Rotation paths and how fast each direction turns (deg/step):
Each turn is a multiple of 5 degrees from 10 to 175, or 0.
Each row of a path follows its step; steps can be skipped.
Path 1:
step 0: [-1.05  0.91 -1.86 -2.05  1.38 -0.02 -0.18  3.00  0.89 -1.49  2.02  0.13
  2.13 -0.88  0.27  0.61 -3.88 -0.04  0.29 -1.00 -1.91 -0.91  1.02  0.97
  2.48 -1.46 -1.59 -2.89]
step 1: [-0.68  1.89  1.36 -0.47  1.78  0.19  2.52  1.30  0.88  0.13  2.24  0.86
  2.11 -2.82  1.35 -1.93 -0.11  1.99  0.77 -2.65 -1.46  0.03  2.73  0.42
  2.71  0.76 -1.85  1.03]
step 2: [ 1.79 -0.12 -0.71  2.73  2.52  1.71  1.56  1.50  0.96 -1.58  1.98  0.29
  1.19  0.39 -1.18 -0.62  1.84  3.19  2.15 -0.77 -3.38 -0.38  2.37  1.01
  0.05 -1.46  0.79  0.34]
step 3: [ 1.15 -1.31 -2.52 -1.82  0.92  0.18  1.17  1.05  1.62 -2.41  0.71 -0.32
 -0.31 -0.32 -2.76  0.34 -0.78  0.67  2.86 -1.34 -0.48 -1.12  1.63  0.38
  1.52 -4.43 -1.93 -1.13]
step 4: [ 1.44 -1.53 -0.81 -1.92  1.61 -0.15  0.19  0.97 -0.69 -0.59 -0.23 -0.79
  0.11 -3.95  1.06 -0.40 -0.87  2.39 -0.35 -4.76 -0.21 -1.15  1.97 -1.27
  2.43 -1.24 -0.79  0.09]
step 5: [-0.33 -0.65 -1.10  0.87  3.25  1.01 -0.59  2.23 -0.70 -2.30  1.67  0.01
  2.14 -0.72  0.94 -1.78 -0.38  1.41 -1.15 -2.59 -2.28 -2.93  2.88 -0.42
 -2.31  0.02  0.70 -0.15]
step 6: [-0.39  1.03 -1.74 -0.16  2.20 -0.46  0.55  1.92  1.84 -0.50  2.22  1.15
  1.36  0.22 -1.54 -3.48 -1.14 -1.70  1.56 -1.98  0.29  0.19  2.79  0.59
 -0.95 -3.77 -0.27  1.36]
step 7: [ 3.57  0.67 -1.84  1.12  2.59  0.08  0.14  0.92  1.49  0.54  0.74  1.67
 -0.12 -1.92 -0.65 -1.10 -2.62  1.97  0.08 -3.28  0.21  0.84 -0.55  1.13
  2.70 -2.20  0.55  1.32]
step 8: [ 2.14  0.53 -0.89 -0.25  1.20  0.70  0.28  2.25  1.77 -3.57  0.46  0.43
  0.85 -0.71 -0.58 -1.04 -2.68  2.27 -1.51 -0.65 -2.67 -4.30 -0.47 -0.06
  1.38  0.11 -0.68  0.59]
step 9: [ 0.00  0.30  1.11 -2.60 -0.86 -0.95  0.05  1.60  0.70 -2.95  2.47  0.14
  0.28 -0.39  0.50 -2.95 -0.02  0.34  0.58 -1.64 -2.81 -0.88  2.70 -0.21
  0.88 -2.43 -0.80  3.56]
Speeds:
[-0.77 -0.03 -1.27  0.12 -0.42  0.30 -0.14  0.38 -0.16 -0.86 -0.02  0.57
  0.78  0.53 -0.94  0.37 -0.63 -0.36 -0.03  1.29 -0.23 -1.09  0.04 -0.03
 -0.68 -0.01 -1.04 -0.37] => 130
[ 1.15 -0.91 -0.08 -0.71 -0.13  0.29  0.51 -0.05  0.67  0.58 -0.95  0.00
 -0.05  0.80  0.03  1.03 -1.86  0.28  0.25  0.05  0.35 -0.07  0.54 -0.34
  0.26  0.16  0.35 -0.10] => 90
[-0.55 -0.22 -0.78 -0.22 -0.11  0.00  0.11 -1.13 -0.83  0.40  0.31  0.91
  0.33 -0.93  0.03  0.38 -0.63  0.78 -0.25 -0.52  1.12  0.66 -0.25  0.71
  0.72  0.22 -1.04  0.59] => 115
[ 0.42 -0.47 -0.41  0.35 -0.02  0.11 -0.09 -1.41 -0.14  0.56  1.48 -0.91
  1.09  0.63 -0.25 -0.34  0.11 -0.44  0.90  0.53  0.03 -0.18  0.51 -0.01
 -0.05 -0.10  0.66  0.96] => 95
Path 2:
step 0: [-2.11 -1.54 -1.54  1.47  0.60  1.85 -0.75 -0.25 -2.51 -1.05 -1.74  1.80
 -3.15 -1.17  1.67  0.84  0.61 -0.25 -0.02 -0.48  0.10  2.70  0.21 -3.91
 -0.21  1.84  1.00 -0.98]
step 1: [ 2.10 -1.32  2.04  0.44  1.74 -0.34  1.24  2.55  4.30  0.19  0.10  0.01
  1.13  2.27 -0.64  1.86  1.55 -1.02  2.53 -1.75  0.32  0.40  0.40  0.21
  1.01  1.52  0.16  2.41]
step 2: [ 0.14  4.22  1.18  1.61 -3.21 -2.25 -1.71 -1.42  0.24  1.27  0.28  0.03
 -1.04 -1.07  0.15  0.69 -0.99  0.92  0.73  2.94 -0.23 -0.92 -2.51 -0.97
  1.88 -0.97  1.41  0.22]
step 3: [ 0.37 -1.62 -1.04 -0.88 -0.91  1.59 -1.61 -1.52 -1.01 -1.39  1.85  0.62
  4.47 -0.93  0.75 -0.05 -2.15 -0.29 -0.02 -1.29  0.87  1.01  3.95 -1.51
  1.23  0.36  0.11 -1.79]
step 4: [ 0.89  1.05 -1.15  0.56  0.92 -1.52  1.52  2.01 -0.48  2.32 -2.70 -0.14
 -0.86  0.59  0.73  2.93 -0.60  0.93  0.37 -3.21 -0.88 -1.44  0.92  0.48
 -2.70 -3.12 -1.84 -0.09]
step 5: [-1.02  0.25 -1.24 -0.36 -1.63 -1.07  2.33 -1.74 -0.49 -0.81 -0.01  0.68
 -1.00 -0.70  0.15 -1.32 -0.40 -1.47  1.17  3.46 -2.87  0.80  0.78 -0.55
 -2.05  3.26  0.46  3.64]
step 6: [-0.25 -2.51  0.48  0.97  1.72  0.68  2.46 -1.30  0.39  0.27  2.25 -0.83
  1.15  0.64 -1.39  2.05 -0.36  3.27  0.27 -0.23 -0.45 -0.58 -1.93  0.21
  3.21  2.00 -1.34 -3.06]
step 7: [-2.25  0.84  0.24 -2.27 -0.18 -1.61 -2.15 -0.13  1.66  1.93  0.15  0.04
  1.27 -0.13 -2.37  0.24  0.92  0.73 -2.66  0.91  0.64  0.24  0.77  1.32
  0.27 -4.35 -0.54  2.97]
step 8: [ 1.52  1.95 -0.75  0.75 -1.11  3.23  0.29 -0.83 -2.36 -2.01 -0.15  1.06
 -3.14 -1.94 -0.74 -1.96  0.18  0.91 -1.03 -0.62 -0.45  3.16  1.51 -1.84
 -0.31 -0.08 -1.79 -1.34]
step 9: [ 1.85 -1.75  0.77  0.63  1.34  0.51  1.75  2.68  3.34 -0.76  1.30  0.07
  1.46  1.36  1.33 -2.65 -1.01 -0.35  0.80 -1.80 -0.47 -2.14 -0.07  3.06
 -1.34  0.49 -2.27  0.47]
Speeds:
[-1.24 -0.33 -0.18 -0.10 -0.18 -0.11 -0.62  0.88 -1.28 -0.73  0.30 -0.32
  0.25 -0.52 -0.15  0.90 -0.77  0.25 -0.70 -0.95  0.10  0.57  0.10  0.80
  0.66 -0.51  0.64  0.47] => 95
[-0.76  0.42 -0.31 -0.04  0.08 -0.03  0.27 -0.99  0.31  0.88  0.17 -0.59
  0.05 -0.51 -0.47  0.24 -1.03  0.54  0.64 -0.05 -0.57  0.83  0.65  0.74
 -0.03  0.27 -1.78  0.29] => 25
[-0.48 -0.51  0.62 -0.09 -0.75  0.12 -0.89  0.67 -0.12  0.33 -0.48 -0.46
  0.08  0.95 -0.21  0.20  1.50  0.87  0.91  0.06 -0.92 -0.25  1.09  0.54
 -0.19 -0.23 -0.07 -0.41] => 125
[ 0.52 -0.42  0.11 -0.14  0.67  0.98 -1.42  0.23 -0.21  0.11  0.31 -0.55
 -0.68  0.34 -0.51 -0.58 -0.02 -0.33 -1.06  0.42 -0.06  0.30 -0.94  1.19
 -0.87  0.51 -0.60 -0.17] => 25
[-0.12 -0.26 -0.20  1.02 -0.28  0.21 -0.43  0.42  1.86  0.00  0.33  0.64
 -0.39 -1.25 -0.46 -0.21  0.83  0.56 -0.12 -0.17  0.17  1.25 -0.23  0.13
  0.41 -0.37  0.36 -0.05] => 55
[-0.13 -0.83  0.19 -1.13 -0.79 -0.54 -0.12  0.43  0.57  0.09 -0.02  1.12
  1.10  0.02 -0.38 -0.54 -0.07 -1.12 -0.26  0.28  0.58  0.18  0.80  0.62
 -0.08  0.86 -0.29  0.87] => 175
[ 0.34 -0.28 -0.72  0.09 -0.21 -0.82  0.09  0.07  1.00 -0.49 -1.01 -0.48
  0.35  1.12  0.07  0.63 -0.06 -0.31  0.04 -0.19  0.34 -0.14 -1.11  0.77
  0.15 -1.44 -0.82  0.38] => 135
Path 3:
step 0: [-1.57 -0.13 -2.18  1.90  0.95 -2.76 -1.74 -0.24 -2.13 -0.53 -2.10  0.90
 -1.98 -0.75  1.34  2.41 -2.09 -1.86 -0.44  1.58 -0.12 -0.73 -0.75  1.20
  0.80 -3.14 -0.74  0.62]
step 1: [-0.88 -3.13  0.17  0.05  1.70 -0.99  3.57  1.29 -0.97 -0.18  1.91 -0.56
  2.73 -1.46  1.39 -0.46 -0.47 -0.77  1.30 -1.56 -3.03 -1.54 -2.29  0.27
  0.30 -0.41  1.02 -0.92]
step 2: [-0.53 -0.48  0.99  0.79  2.15  1.51  0.17  2.70  0.95  1.58  0.99  2.09
 -3.07  0.75 -1.22 -0.84 -2.74 -2.31  0.27 -0.01  0.70 -2.05  1.40 -2.13
 -2.82  0.21  0.21  0.48]
step 3: [ 0.59  2.78  1.16  0.84 -0.71  2.49  1.91 -2.79 -0.65  0.93 -0.69 -0.04
 -0.23  0.84  1.39  0.82 -0.28 -2.47 -0.49  1.14 -3.18 -0.62  0.50 -2.31
  3.24 -0.08  1.10 -0.43]
step 4: [ 0.22 -1.07  0.35  2.20  1.53  1.39 -0.07 -1.00  3.32 -0.26 -1.84  2.22
  1.57  1.19  1.04 -2.42  1.97  0.48  0.56  0.06  2.76 -1.08 -1.25  0.87
  0.53  0.53  3.16 -1.00]
step 5: [ 3.44 -0.24 -2.18  0.74  0.86  1.84 -1.19 -1.89 -0.58 -1.54  2.35 -2.10
  1.35  1.33 -2.95  0.53 -1.34 -0.63  1.08  2.41  1.22  1.53  1.58 -0.45
 -0.69  0.29  1.08 -0.23]
step 6: [-0.38  3.57 -0.37 -1.58 -0.67  0.36  1.63  0.32  0.98 -2.12 -0.88  1.14
  0.14  0.29 -0.62  1.51  0.90  2.38  0.72 -0.75 -0.98  1.47  0.66  1.49
 -1.11  2.99  0.06 -4.11]
step 7: [ 0.77 -0.47  2.31 -1.04 -0.81  1.26 -4.63 -1.24 -1.44  0.09  1.15  1.20
 -2.26  0.22 -0.30  0.67  0.46  1.23 -0.61 -1.53  1.14  1.69 -1.58  2.97
  0.01 -2.30  0.53 -0.88]
step 8: [-0.15 -0.57 -0.39  0.06 -1.10 -0.55 -2.15 -1.14 -0.36  1.58 -0.88 -1.38
  2.91 -0.90  0.41  0.92 -1.97  1.88  2.91 -0.59 -2.37 -0.20 -0.53  2.12
 -0.25  2.85 -2.40  2.41]
step 9: [ 0.20  0.95 -0.77 -1.77  2.20 -4.88 -2.16  0.96  0.78  1.81 -1.18 -1.41
 -1.10 -1.59  1.22 -1.73 -1.25  0.34 -1.28 -1.37 -0.16 -0.14  0.94 -0.59
 -1.81 -0.86  0.48 -2.19]
Speeds:
[-1.66 -0.75  0.05  0.24  0.59 -0.87 -0.15 -0.53 -0.48  0.45  0.37  0.16
 -0.77 -0.15 -0.46 -1.23 -0.10 -0.33  0.54  0.09 -1.00 -0.75  0.23 -0.52
  0.53 -0.03 -0.58 -0.33] => 40
[ 0.51  0.30 -0.27  0.68 -0.28  0.42 -0.16 -0.40  1.50 -0.33  1.00  0.68
 -0.51  0.74 -0.10 -0.50  0.60  0.26  1.09  0.81 -0.58  1.16 -0.27 -0.51
  0.29  0.04  0.11 -0.43] => 35
[ 0.63  0.26  0.83 -0.44  0.58  0.16  0.64  0.79  0.96  0.39 -0.54 -0.17
 -0.04 -0.89 -0.76 -0.54 -1.02 -0.21  0.42  0.37  0.24  0.18  0.07  0.45
  1.65 -0.61 -0.41  0.06] => 45
[ 0.21  0.63 -0.18  0.55  0.98  0.39 -0.16 -0.61 -0.85  0.37  0.28  0.54
  0.00 -0.72  0.08  1.16 -0.15  0.26  0.61  1.10  0.62 -0.02  0.16 -0.65
  0.03  0.48 -1.44  0.78] => 135
[ 0.38 -0.70  0.96 -0.34  0.53 -0.15  1.05 -0.81 -0.25  0.49  0.53  0.80
  0.11 -0.25  0.26 -0.27  0.55  1.76 -0.16  0.11  0.33 -0.26 -0.27  0.13
 -0.38 -1.21  0.52 -0.11] => 125
[ 0.90 -0.72 -1.48 -0.15  1.63 -0.71 -0.09  0.45  0.15 -0.02  0.21 -0.69
  1.32  0.50  0.08 -0.63 -0.03  0.09  0.61  0.07 -0.23 -0.12 -0.28  0.21
 -0.44 -0.10 -0.13  0.33] => 95
[-0.62 -0.88  0.18  0.69 -0.25 -0.04  1.30  1.37 -0.43 -0.15 -0.43 -0.03
 -0.10  0.62  0.63  0.22  0.58 -0.75 -0.10  1.15 -0.01  0.78  0.09 -0.14
 -0.26 -0.93 -0.47  0.48] => 20
Path 4:
step 0: [-4.04 -0.63 -0.40  0.29 -0.65 -0.72 -0.40 -4.31  1.21  1.23  3.65  2.13
  0.83  0.01 -2.16 -0.43 -0.56 -1.92  1.95  0.63  0.94 -1.67 -0.11  1.11
  0.39 -0.83 -0.22 -0.31]
step 1: [-2.19 -0.18  0.05  0.63 -2.88  1.85  0.76 -0.70 -0.02  3.15 -0.14  3.30
  0.48  0.69 -0.22  1.77 -1.72  2.00 -0.45  0.23 -0.87 -0.61  0.19 -2.35
  3.01 -1.54  2.86  0.19]
step 2: [-2.51  0.82 -2.29 -2.86  2.37  1.47 -0.24 -1.99 -1.45  2.02 -0.22  2.03
 -1.06  0.57 -0.71  2.43  2.34  1.58 -1.26 -2.19 -1.98 -1.96  0.78 -0.19
  0.65  0.10 -1.45  0.02]
step 3: [-1.56 -3.23 -0.94  0.09  0.59  2.19  0.42 -3.61 -0.68  0.84  0.71 -2.00
  2.28 -1.06 -1.11 -1.99 -0.18  2.26  0.49  0.09 -1.69 -1.62  0.25 -3.01
  1.33 -0.09 -2.26 -0.07]
step 4: [ 0.11  0.61 -2.98  0.43  0.55  1.52 -0.12 -0.91 -0.64  0.00  0.15  2.25
  2.24  2.23 -0.81 -0.92  1.27  0.85  4.74 -2.08  0.28  2.02  0.25 -2.94
  1.93 -0.43  0.62  0.27]
step 5: [-1.50 -1.32 -2.02  0.50  2.20  1.85 -1.01 -1.98  0.61  0.71  5.00  3.41
 -1.03 -1.77  1.86 -0.61  0.62 -1.04  1.34 -0.53  0.13 -1.09 -0.66 -0.47
  0.00  0.68  1.20 -1.13]
step 6: [ 0.62 -0.78 -1.36  2.13 -2.02  2.73 -0.45 -0.70 -3.88  1.71  1.70  1.29
  1.68 -1.01  0.85  0.61 -1.84  2.56 -0.36 -0.68 -1.72 -1.42  1.11  0.35
  1.25  1.31  2.72  1.40]
step 7: [-0.33  3.10 -2.37  0.22  0.62  0.81 -1.12 -2.00 -1.04 -1.41  2.48  1.01
  0.66  1.60 -1.94  1.35  1.73  1.82 -0.06 -0.87 -4.11 -0.25  1.66  1.31
  0.85  1.60 -1.29 -1.45]
step 8: [-1.39 -2.22  0.78  3.42  0.26 -0.93 -0.56 -3.32  0.41  0.68  2.35 -0.39
  1.89 -2.55 -3.74  1.09  0.51  0.28  1.96  0.71 -1.09 -0.94  1.10 -1.11
  1.33  0.26 -0.38 -1.55]
step 9: [-2.36  0.51 -1.68  1.90 -1.23  0.94 -1.30 -1.34  0.47  0.36 -2.44  4.18
  0.44  1.15 -1.58  1.46  0.10  1.59  2.59  1.32  0.68  0.77  1.31 -1.94
  1.08  1.84  2.39  0.51]
Speeds:
[-0.06  0.22  0.68  0.20  1.29  0.28  0.33  0.02  0.21 -0.01  0.79  0.05
 -0.58 -0.41  0.13  0.70  1.81 -0.06  0.45 -0.21  0.05 -0.69  0.02  0.64
 -0.84 -1.17 -0.36 -0.22] => 135
[ 0.26  0.12 -0.08  0.53 -0.89  1.05 -0.25  0.20 -0.47 -0.25  0.54  1.13
 -0.13  0.41  0.41  0.15 -0.73 -0.58  0.43  0.20  1.30 -0.35 -1.15  0.47
 -0.20 -0.32 -1.25  0.11] => 70
[ 1.01 -0.26  0.70 -0.17 -0.53  0.72 -0.37 -0.28 -0.71  0.00 -1.51  0.29
  0.11 -0.05  0.54  0.41  0.15  0.01  1.15  0.02 -0.33  0.39  0.99  0.62
  0.77 -1.01  0.46 -0.12] => 145
[ 0.04  0.20  0.08 -1.27  1.07 -0.68 -1.36 -0.65 -0.11  0.06  0.15  0.69
 -0.42 -0.21  0.15  0.30 -0.36 -1.00  0.01 -0.30 -0.74  0.94 -0.53  0.52
  0.36  0.41 -0.82 -0.48] => 140
[-0.32  0.17  0.09  1.21  0.45 -0.60 -0.79 -0.31  0.66  1.00 -0.35  0.90
 -0.17  0.50  1.06 -0.32  0.06 -0.73 -0.32 -0.13  0.83 -0.08 -0.09 -0.44
  0.05 -0.36  1.46 -0.45] => 85
[ 0.10  1.01  0.18 -0.70 -0.32  0.10  0.57 -0.35 -0.28  0.03  1.33 -0.03
  0.09 -0.29  0.44 -1.15 -0.54 -0.49  0.52 -0.01 -0.35  0.39 -0.09  0.90
 -0.47 -0.37  1.43  0.93] => 60
[ 1.19 -0.81 -1.12  0.61  0.56  0.21  0.06  0.68 -0.49 -0.40  0.83 -0.25
  0.18 -0.15  1.38 -0.64  0.24  0.26  0.35 -1.15 -0.37  0.22  0.04 -0.11
  0.26  0.58 -0.01 -0.72] => 35
